In the data rows, zero lies at 7.5, halfway between 7 and 8.
Here are some numbered points:
{0, 9, 5, 2, 4, 5, 9, 0, 8, 12, 10, 4, 15, 8, 3, 9, 5, 3, 6, 0, 8, 2, 8, 12, 8, 0, 0, 10, 12,
 15, 10, 10} 0
{8, 7, 9, 2, 12, 6, 6, 5, 9, 2, 11, 7, 7, 12, 2, 8, 5, 13, 9, 5, 5, 5, 10, 6, 10, 10, 12, 7, 9,
 8, 13, 3} 1
{8, 7, 8, 7, 8, 5, 6, 7, 9, 8, 7, 9, 9, 6, 9, 6, 7, 7, 6, 5, 9, 9, 4, 10, 9, 11, 7, 8, 7,
 7, 7, 11} 2
{8, 8, 9, 3, 12, 8, 5, 7, 8, 4, 11, 8, 5, 11, 2, 8, 5, 13, 8, 7, 5, 6, 10, 5, 9, 8, 13, 8, 8,
 7, 11, 1} 3
{7, 7, 7, 9, 4, 12, 9, 7, 4, 9, 7, 7, 4, 8, 7, 10, 8, 7, 10, 12, 7, 8, 10, 6, 3, 2, 6, 6, 9,
 10, 5, 4} 4
{1, 8, 6, 4, 7, 7, 9, 0, 8, 9, 11, 5, 11, 7, 4, 11, 4, 8, 7, 5, 7, 2, 13, 10, 7, 4, 0, 9, 9,
 14, 10, 9} 5
{9, 8, 7, 10, 5, 10, 8, 11, 6, 8, 4, 7, 6, 7, 9, 8, 8, 6, 9, 10, 7, 10, 6, 6, 5, 4, 8, 7, 7,
 6, 4, 6} 6
{0, 10, 5, 2, 3, 4, 7, 0, 9, 12, 10, 5, 15, 7, 3, 9, 4, 2, 6, 0, 9, 3, 7, 13, 9, 0, 0, 11, 12,
 15, 9, 11} 7
{14, 7, 10, 13, 8, 8, 6, 15, 11, 7, 1, 13, 7, 5, 15, 4, 12, 8, 8, 7, 9, 14, 0, 9, 11, 14, 15, 4, 5,
 0, 4, 8} 8
{6, 10, 1, 10, 0, 8, 4, 9, 7, 11, 5, 8, 8, 9, 9, 8, 8, 0, 9, 3, 10, 13, 0, 10, 6, 0, 4, 8, 12,
 9, 3, 9} 9
{0, 9, 6, 0, 4, 4, 9, 0, 9, 13, 11, 4, 15, 7, 1, 10, 4, 4, 6, 0, 8, 1, 11, 12, 8, 0, 0, 11, 12,
 15, 11, 10} 10
{7, 7, 9, 6, 10, 7, 7, 6, 7, 7, 7, 9, 7, 6, 8, 7, 7, 9, 7, 7, 7, 8, 8, 7, 8, 10, 8, 8, 6,
 7, 8, 9} 11
{8, 7, 5, 8, 6, 9, 8, 8, 6, 7, 7, 7, 6, 9, 8, 9, 8, 6, 10, 9, 6, 9, 6, 6, 5, 3, 7, 6, 9,
 8, 7, 7} 12
{5, 8, 6, 7, 5, 10, 8, 6, 5, 10, 8, 6, 7, 8, 7, 8, 6, 5, 9, 7, 7, 8, 8, 8, 5, 4, 4, 8, 9,
 10, 6, 7} 13
{9, 8, 8, 4, 13, 6, 5, 7, 8, 3, 12, 8, 4, 11, 2, 7, 6, 12, 8, 6, 6, 6, 9, 6, 10, 11, 14, 8, 8,
 6, 12, 3} 14
{8, 9, 8, 3, 11, 7, 5, 7, 8, 4, 11, 7, 6, 12, 2, 7, 5, 11, 8, 5, 5, 6, 9, 6, 10, 8, 12, 8, 9,
 8, 12, 3} 15
{8, 4, 6, 5, 10, 0, 5, 5, 15, 5, 8, 12, 15, 6, 10, 5, 9, 6, 6, 0, 10, 11, 0, 12, 12, 15, 6, 8, 8,
 7, 13, 15} 16
{11, 7, 9, 12, 8, 9, 7, 15, 7, 6, 4, 10, 3, 7, 12, 7, 10, 10, 8, 14, 6, 12, 7, 5, 8, 12, 14, 5, 5,
 2, 4, 6} 17
{11, 8, 9, 11, 8, 7, 6, 12, 8, 8, 7, 9, 5, 6, 11, 6, 8, 7, 6, 7, 9, 10, 2, 7, 10, 14, 12, 7, 6,
 4, 6, 10} 18
{8, 10, 10, 8, 10, 10, 12, 7, 2, 7, 10, 4, 3, 8, 5, 8, 9, 12, 6, 14, 7, 1, 15, 4, 5, 6, 8, 6, 5,
 7, 7, 0} 19
New points follow, each followed by the numbers of its two nearest points above, smallest number first.
{1, 8, 6, 2, 6, 6, 7, 1, 7, 9, 9, 4, 10, 9, 5, 9, 3, 6, 8, 4, 8, 4, 12, 9, 8, 2, 0, 9, 9,
 14, 10, 9} 0 5
{4, 7, 7, 5, 9, 6, 8, 2, 9, 8, 10, 7, 11, 6, 6, 9, 6, 8, 7, 5, 8, 4, 10, 10, 9, 8, 3, 9, 8,
 11, 9, 11} 5 11
{10, 6, 6, 8, 8, 4, 6, 7, 11, 6, 7, 9, 10, 7, 10, 6, 8, 6, 8, 5, 8, 11, 1, 9, 8, 11, 8, 8, 9,
 5, 8, 14} 2 18
{14, 8, 8, 15, 6, 10, 9, 15, 4, 7, 5, 8, 3, 6, 11, 6, 13, 5, 7, 14, 9, 11, 5, 7, 6, 8, 15, 7, 5,
 0, 2, 4} 6 17
{2, 7, 7, 4, 8, 6, 9, 0, 8, 8, 10, 5, 11, 7, 4, 10, 6, 9, 8, 5, 8, 2, 13, 10, 8, 7, 2, 8, 9,
 13, 10, 9} 0 5
{10, 6, 9, 11, 9, 6, 6, 12, 10, 6, 5, 12, 8, 6, 11, 7, 9, 9, 6, 10, 8, 11, 4, 8, 10, 15, 13, 6, 5,
 3, 6, 11} 17 18
{13, 3, 15, 9, 13, 11, 9, 12, 7, 3, 8, 11, 0, 5, 11, 8, 10, 15, 8, 15, 8, 6, 12, 4, 8, 15, 15, 1, 1,
 3, 7, 3} 17 19
{1, 7, 6, 4, 7, 7, 9, 1, 7, 9, 9, 5, 11, 7, 5, 10, 5, 8, 8, 5, 7, 3, 12, 9, 8, 6, 1, 8, 9,
 12, 9, 10} 5 13
{7, 6, 12, 5, 12, 9, 11, 6, 6, 6, 10, 6, 3, 7, 6, 9, 6, 14, 7, 12, 5, 2, 15, 5, 8, 12, 9, 6, 4,
 8, 10, 5} 3 19
{9, 8, 7, 10, 5, 11, 8, 11, 4, 9, 4, 6, 4, 7, 10, 8, 8, 6, 9, 12, 6, 10, 7, 5, 5, 4, 8, 7, 7,
 6, 4, 5} 6 12
{3, 10, 5, 6, 4, 9, 8, 4, 4, 10, 9, 5, 8, 8, 5, 9, 5, 6, 8, 7, 7, 6, 9, 8, 5, 1, 1, 7, 10,
 14, 7, 6} 5 13
{9, 8, 8, 11, 6, 11, 9, 11, 5, 8, 4, 7, 4, 7, 10, 8, 8, 7, 8, 13, 6, 9, 9, 6, 5, 6, 9, 7, 6,
 6, 4, 5} 4 6
{8, 7, 11, 6, 11, 9, 10, 6, 5, 6, 9, 5, 3, 8, 6, 9, 6, 14, 7, 13, 5, 2, 15, 5, 7, 12, 9, 6, 4,
 7, 9, 4} 3 19
{3, 7, 10, 3, 9, 9, 11, 2, 6, 8, 11, 4, 7, 9, 2, 11, 4, 13, 7, 10, 5, 0, 15, 7, 6, 6, 3, 8, 5,
 13, 11, 5} 5 19
